[[-0.41 -0.56  0.24 -0.66 -0.75]
 [ 0.66 -0.58  5.30 -1.71 -1.70]]
|
[[-0.56  0.24]
 [-0.58  5.30]]

[[-1.54  0.33 -3.60]
 [ 2.88 -2.51 -4.83]
 [ 6.10  1.99  2.56]]
|
[[ 0.33 -3.60]
 [-2.51 -4.83]]

[[-0.67  0.28  0.83  3.10  5.34]
 [-1.76  1.26  1.95 -2.26 -0.25]
 [ 0.03  0.18 -0.01  0.76 -1.37]
 [ 0.88  1.83  1.22  2.32  2.83]]
|
[[0.28 0.83]
 [1.26 1.95]]

[[ 0.78 -5.28 -0.98  3.70  1.70]
 [ 0.03 -6.89  1.02  6.16 -0.08]]
|
[[-5.28 -0.98]
 [-6.89  1.02]]

[[ 5.94  1.68 -3.29 -0.61  5.17]
 [-4.57  3.09  3.60 -3.68 -5.65]
 [-3.20  3.09  1.31 -6.78 -3.20]]
|
[[ 1.68 -3.29]
 [ 3.09  3.60]]

[[ 2.79  0.56  3.53  6.45]
 [ 4.68 -2.40 -1.24 -0.14]
 [ 5.91 -4.06 -3.40 -0.37]]
|
[[ 0.56  3.53]
 [-2.40 -1.24]]

[[ 0.89  0.55 -0.93]
 [-1.31 -2.91  1.28]
 [-0.83  5.66  1.74]
 [-0.22  0.88 -1.88]]
|
[[ 0.55 -0.93]
 [-2.91  1.28]]

[[2.21 6.19 2.13]
 [1.87 5.25 1.78]]
|
[[6.19 2.13]
 [5.25 1.78]]

[[-4.39  4.90 -5.10]
 [-2.28  2.72 -2.88]
 [-3.97  4.10 -4.09]
 [ 3.65 -3.91  4.01]]
|
[[ 4.90 -5.10]
 [ 2.72 -2.88]]
---
[[-0.04  0.35 -0.23]
 [-0.26 -0.62 -0.96]
 [-0.24  0.19 -0.19]
 [-0.54 -0.13 -0.77]
 [ 0.49  0.32  0.17]
 [-0.23  0.01 -0.16]
 [-0.71  1.25 -0.87]
 [-0.34 -0.28  0.76]
 [-0.67 -0.31 -0.05]
 [-0.35  0.20  0.08]
 [ 0.84 -6.18 -6.08]]
|
[[ 0.84 -6.18 -6.08]
 [-0.26 -0.62 -0.96]
 [-0.71  1.25 -0.87]
 [-0.54 -0.13 -0.77]
 [-0.04  0.35 -0.23]
 [-0.24  0.19 -0.19]
 [-0.23  0.01 -0.16]
 [-0.67 -0.31 -0.05]
 [-0.35  0.20  0.08]
 [ 0.49  0.32  0.17]
 [-0.34 -0.28  0.76]]

[[-0.72 -0.68  0.85 -0.83  0.94 -0.81]
 [ 6.21  4.10 -6.32  6.55 -6.72  5.44]
 [-1.57 -1.09  1.40 -1.81  1.63 -1.41]
 [-1.66 -1.11  1.43 -1.96  1.64 -1.37]
 [ 6.26  4.09 -6.41  6.60 -6.78  5.38]
 [-1.46 -0.98  1.41 -1.60  1.82 -1.37]
 [ 3.60  2.20 -3.57  3.78 -3.86  2.92]]
|
[[ 6.26  4.09 -6.41  6.60 -6.78  5.38]
 [ 6.21  4.10 -6.32  6.55 -6.72  5.44]
 [ 3.60  2.20 -3.57  3.78 -3.86  2.92]
 [-0.72 -0.68  0.85 -0.83  0.94 -0.81]
 [-1.57 -1.09  1.40 -1.81  1.63 -1.41]
 [-1.46 -0.98  1.41 -1.60  1.82 -1.37]
 [-1.66 -1.11  1.43 -1.96  1.64 -1.37]]

[[-0.93 -2.21  1.57  0.82  1.41 -1.43  1.91]
 [-4.41 -4.14 -3.46  4.13 -3.85  3.76 -3.03]
 [ 3.62  2.33  3.30 -3.04  4.15 -3.89  3.84]
 [ 5.07  4.04  4.56 -3.46  5.24 -5.64  4.56]
 [ 2.60  2.77  2.93 -3.23  2.20 -1.94  2.39]
 [ 6.27  4.47  3.12 -4.68  5.63 -5.90  4.79]
 [-0.41 -0.27  0.67 -0.62  0.05 -0.46  0.69]
 [-0.05 -2.74  1.44  1.87  2.16 -0.96  1.91]
 [-2.23 -2.02  0.06  1.47 -1.46  0.58 -0.12]]
|
[[-4.41 -4.14 -3.46  4.13 -3.85  3.76 -3.03]
 [-2.23 -2.02  0.06  1.47 -1.46  0.58 -0.12]
 [-0.41 -0.27  0.67 -0.62  0.05 -0.46  0.69]
 [-0.05 -2.74  1.44  1.87  2.16 -0.96  1.91]
 [-0.93 -2.21  1.57  0.82  1.41 -1.43  1.91]
 [ 2.60  2.77  2.93 -3.23  2.20 -1.94  2.39]
 [ 6.27  4.47  3.12 -4.68  5.63 -5.90  4.79]
 [ 3.62  2.33  3.30 -3.04  4.15 -3.89  3.84]
 [ 5.07  4.04  4.56 -3.46  5.24 -5.64  4.56]]

[[-1.48  3.41 -0.83 -4.49 -3.94]
 [ 0.68 -0.58  0.51  1.45  1.27]
 [ 1.66 -1.66  1.25  3.73  3.30]
 [-0.64 -0.05 -0.52 -1.00 -0.95]
 [-1.27  2.93 -0.69 -3.79 -3.33]
 [ 2.72 -2.82  2.10  6.27  5.50]
 [ 0.89 -0.80  0.67  1.95  1.70]
 [ 0.37 -0.73  0.30  0.10  0.51]
 [ 1.17 -1.14  0.89  2.63  2.29]]
|
[[-1.48  3.41 -0.83 -4.49 -3.94]
 [-1.27  2.93 -0.69 -3.79 -3.33]
 [-0.64 -0.05 -0.52 -1.00 -0.95]
 [ 0.37 -0.73  0.30  0.10  0.51]
 [ 0.68 -0.58  0.51  1.45  1.27]
 [ 0.89 -0.80  0.67  1.95  1.70]
 [ 1.17 -1.14  0.89  2.63  2.29]
 [ 1.66 -1.66  1.25  3.73  3.30]
 [ 2.72 -2.82  2.10  6.27  5.50]]

[[ 0.83 -0.37 -0.20 -0.63 -2.67 -1.03  1.67 -1.05 -4.82]
 [-2.09  5.03  1.29 -0.06  3.68 -1.58  0.15 -3.16  0.04]
 [ 2.65 -2.02 -0.35 -2.28  3.33 -2.83 -2.61  0.70 -0.63]
 [-3.22  3.00  2.92  5.33  0.69  4.26  1.86 -1.02  1.45]
 [ 3.11 -0.03  0.94 -0.06 -2.06 -3.65 -1.37 -0.71 -0.71]
 [ 2.01  0.53 -1.11 -0.68 -1.49  4.32  2.99 -2.11 -1.30]
 [ 2.14  1.50 -0.05 -2.09 -0.52 -2.10 -2.49 -1.40 -3.38]
 [-1.69  0.05  0.18  1.13 -1.94  4.03 -1.76  2.62 -2.65]
 [-4.75  2.14 -3.30 -0.41  1.31  0.97  0.48  3.00 -0.59]]
|
[[-4.75  2.14 -3.30 -0.41  1.31  0.97  0.48  3.00 -0.59]
 [ 2.01  0.53 -1.11 -0.68 -1.49  4.32  2.99 -2.11 -1.30]
 [ 2.65 -2.02 -0.35 -2.28  3.33 -2.83 -2.61  0.70 -0.63]
 [ 0.83 -0.37 -0.20 -0.63 -2.67 -1.03  1.67 -1.05 -4.82]
 [ 2.14  1.50 -0.05 -2.09 -0.52 -2.10 -2.49 -1.40 -3.38]
 [-1.69  0.05  0.18  1.13 -1.94  4.03 -1.76  2.62 -2.65]
 [ 3.11 -0.03  0.94 -0.06 -2.06 -3.65 -1.37 -0.71 -0.71]
 [-2.09  5.03  1.29 -0.06  3.68 -1.58  0.15 -3.16  0.04]
 [-3.22  3.00  2.92  5.33  0.69  4.26  1.86 -1.02  1.45]]

[[-1.79 -0.88  1.46 -2.75 -0.28  2.91  0.37  0.45 -1.72  1.30 -4.86 -0.29
  -5.89  0.20 -1.24]
 [-0.62 -0.24  1.79  0.93 -0.25  2.96 -0.31  0.18  1.31  1.88 -0.04 -0.71
   1.12  3.06 -3.66]
 [-1.49  1.73 -2.19  5.04  5.24  2.04  0.18  1.87 -0.88 -1.73  1.64 -0.53
   0.00 -1.40 -0.70]]
|
[[-1.49  1.73 -2.19  5.04  5.24  2.04  0.18  1.87 -0.88 -1.73  1.64 -0.53
   0.00 -1.40 -0.70]
 [-1.79 -0.88  1.46 -2.75 -0.28  2.91  0.37  0.45 -1.72  1.30 -4.86 -0.29
  -5.89  0.20 -1.24]
 [-0.62 -0.24  1.79  0.93 -0.25  2.96 -0.31  0.18  1.31  1.88 -0.04 -0.71
   1.12  3.06 -3.66]]
